In the rows, zero is written as 128.
The rows of X fall into a few groups, which share some directions, and each row is roughly a mix of its group's hidden directions.
X:
[[166 159 116 110  93 100 123  79 161 127 179]
 [133  74  73 151  98 112  84 129 131 156 155]
 [145  53  92 146  90 139 154 107 149 134 145]
 [ 96 117 154 145 156  76 134 133 139 181 177]
 [145 207 134  93 140 134  92 140  93 114 131]
 [ 78  90 109 115 115 137 113 142 124  52 124]
 [165 152 129  99  87  90 138  95 128  92 179]
 [108 137 161  76 129 115 130 132 107  51 137]
 [ 85  79 145 139 105  67 103 116 151 123 153]
 [143 129 112 165 105 101 199 113 167 160 119]
 [102 161 174 107 161 119 182 116 163  95 116]
 [107 105 140 118 155 125  87  56 131 169 150]
 [ 90  89 108 119 108 160 200 126 140 100 132]
 [ 91 121  97  91 144 121  92  92 120 109 190]
 [169 145 101 139 137 132  51 169 132 115 109]
 [154 114 177 123  82 117 137 142 123 193 159]
 [ 81 144 136  84 109 154 164 177 119  88 135]
 [160  81 113 116 142 136 156 144 168 135  62]
 [ 99 158 110 160 152 128  96 155 125 191  88]
 [ 94  60 113 173 125 117 130 150 128 155  88]
 [149 160 126 115  92 122  86 133 130  53 104]
 [ 61 156 107 115 145 118 142 116 158 178  96]
 [114  72 140 120 145 144 167 120 197 153 125]
 [121 148 146 199 142 136 151 150 128 119  66]
 [117  70 130 131 138  81 122 131 169 186 122]
 [145 128  82 143 150 168  99 102 175 177 116]
 [ 84  72  97 141 103  97 154 129 100 167 115]
 [151  85 124 162 165 128 159 130  60 118 148]
 [111 125 152  86 120  99 103  96 173 121 189]
 [160 137  69 124 204 137 127 123 138 108 126]
 [100 118 139 112 164 155  63 147  94 112  88]
 [124 195  85 126 161 140 135 126 140 176  98]
 [128 119 105 112 140 128  66 100 141  67  91]
 [154 187 136 155 123 111 152 172 125  92  84]
 [137  91  98 164 127 104  67 152  89 159 136]
 [121 106 119 114 160 171 132 123 107 175 196]
 [137 164  88 179 176 140 123 143 140 170 101]
 [128 113 113 132  40 105 123  95 134 145  99]
 [141  78 135 157 130 132 150 116 175  67 156]
 [ 98  89  96 106  86  89  95 146 107  86 130]
 [152 130 129  98 155 123  67 140  72  87 135]
 [106 111  91  60 130 164 131 150  97  92 119]
 [134 121  78 133 140  84 114 181  78  99 124]
 [ 68 150 102 120 127  98 182  82 129 116 123]
 [157 168 153 201 159 119 105 117 151 148 131]
 [117 105  88  90  95 105  74 138 108  86 150]
 [ 84 135 152 123  87  82 187 149 139 108 133]
 [145 178 125 108 112 166 163 113 126 124  60]
 [129 114 126 104 127 185 126  85 180  84 108]
 [101 102 165 113  60 117 168 123 125 167 133]
 [109 152 136  83 110  77 146 110 147  65 135]
 [147  59  88 158  86  98 131 132 102 127 125]
 [104 135 169 115 192 141 126 170 104  99 160]
 [ 96  57 122 166 143 139 101 124 156 167 117]
 [189 143  97 132 152 160 184 117 148 131 157]
 [101 173  99 135  94 111 118 116  97  62 108]
 [133 125 191 104  63 101 109 124 109 155 140]
 [107 118 165 124  86  52 122 118 165 136 132]
 [131 142 166  80 121 154 101 137 179 182 122]
 [100 143  89 106 192 153 162 106 109  93 129]
 [122 115 164 130 130 146 157 122 215 105 115]
 [159 131  75 127 207 135 151 115 124 117 133]
 [146 136 102  96 179 191 119 120 131  98  93]
 [108 154  88 108  77  86 132 177 103 108 140]
 [106 107 117 149  76 113  92  99 167 182 126]
 [129  91 112 140  74 100 161  83 176 136 124]
 [163  95 128 182 122 121 141 146 177 179 127]
 [154 134 145  97 164 137  81 123  77  75 126]
 [118 185 132 122 153 105 119 113  95 196 111]
 [184 123 119  96 138 156  63 146  99 118 145]
 [ 85  63 123 162 130 120 139 131 176 157 147]
 [124  66 127 145 167 145 122  85 164 125  85]
 [150 104 102 144 140 193 141 121 108 135  65]
 [ 91 133  70 110 158 143 102  97  92  96 156]
 [ 98 158  90 126 108  63 147  87 113 102 119]
 [123 176  86 150  93 102 124 165 127 183 138]
 [ 68 158 102 152 128 119 139 139  86 104 179]
 [129 103 113  96  93 124 146  61 123 161  85]
 [135 154 134 170 173 202 156 139 124 129 119]
 [121 148 150  91 114  98 139 140 182  99 187]
 [124 147 151 148 156 136 136 133 117 220 115]
 [191 165 139 146 126  97 137 109 113 187 136]
 [141 139  90 151 159 143 167 173  99 134  72]
 [101  71 146 158 165 165 102 159 151  98 132]
 [120 166 140 180 184  89 118 145 135 111  93]
 [146 148 144 185 174 169 168 109 121 106 149]
 [ 85 141 120 130 111 123 203  83 152 109 134]
 [135 116 148 162 154 183 153 126 175 116  77]
 [118 145 111 147  59 112 174 143 148 172 142]
 [ 86 159 128 156 112 176 148  84 132  80 109]
 [117  82  91  85 150 162 109 114 118 141 183]
 [106 148 145  98 127  60 142 134 127  68 148]
 [167 119 139 176 169  88 144  98 160 162 145]
 [147  98 147 121 111 117  37 121 130 107 120]
 [ 93 179 133 103 128 120 178  80 154 159 126]
 [101 188 101 130 144 122 126 131  96 188  95]
 [100  92 167 199 149 134  97 154 113 133 127]
 [115 118  93 157 161 197 132 107  97 122  91]
 [155  96  96 138 176 138  86 154  80 155 111]
 [116 113 135 158 190 148 115 116 168  71 142]
 [137 128 161 120 101 144 104 166  89 199 114]
 [143 152 152 119 168 175 129 133 188  92 156]
 [178 115 128 126  99 193 128 175 121 107 103]
 [162 155 103  63 115 154 102  99 119  90 147]
 [ 79 140 125  92  81 129 166 101 123  76 132]
 [107 170 148  84 143 133 111 127  81 187 113]
 [ 77  85 102 122  77 112 163 140 166 117 131]
 [105 144 125 116  71  98 189  89 150 140 130]
 [ 88 102 195 140 112 148 135 142  96 175 132]
 [126 140 102  76 154 159 115  59 130 121 156]
 [120  97  81 132 152 193 152 107 101 143  96]
 [109 137 140 194 184 107 122 145 140 121  84]
 [157 128 160  80 133  95  93 115 150 158 182]
 [100  85 184  93  84 140 117 132 166 119 141]
 [142 102 196 126  97 151 122 152 104 179 139]
 [109 158 145 124 139 170 203 139 164 138 111]
 [105  67 128 160 137 109 102 117 166 158 174]
 [145 169 144 137 199  96  84 105 133 133 115]
 [115 146 180 189  97  91 113 162 133 115 112]
 [129 109 156 151 191  95 112 148 144 180 154]
 [142 176 193 132 151 130 121 105 171 139 163]
 [161 151 121 117 176 178  91 153  92 128 161]
 [122  78 128 161 124  63 145 113 161 165 132]]

One row of each group comes first, with its name. Which group is each row after those in?
[155  50 145 151 108 159 163 104 120 127 133]  S
[ 75 110 119 168  80 118 128 140 183 115 108]  Y
[160 148 127  74 170  89 152 109 172 149 135]  C

[139 176 159 190  95 161 163 119 143 135 134]  Y
[ 95 154  99 108 127  96 160  80 122  68 135]  Y
[ 86  83 187 126  89 123 136 115 132  92 152]  Y
[182  90 131 169 172 111 156 108 152 136 156]  Y
[165 191 134 100 151  83 153 150 122 145 158]  C
[103  57 137 117 119 191 125 111 154 123 134]  S
[174 188 110  83 120 129 155  89 145 114 139]  Y
[ 60 104 127 133 148 157 111 141 181 162 116]  S
[103 109  74 128 189 174 116 118 119  96 124]  C
[137 171 141  99 148 115 171  84 122 187 134]  Y
[161 133 140 138 102  89 187  86  90 130 156]  Y
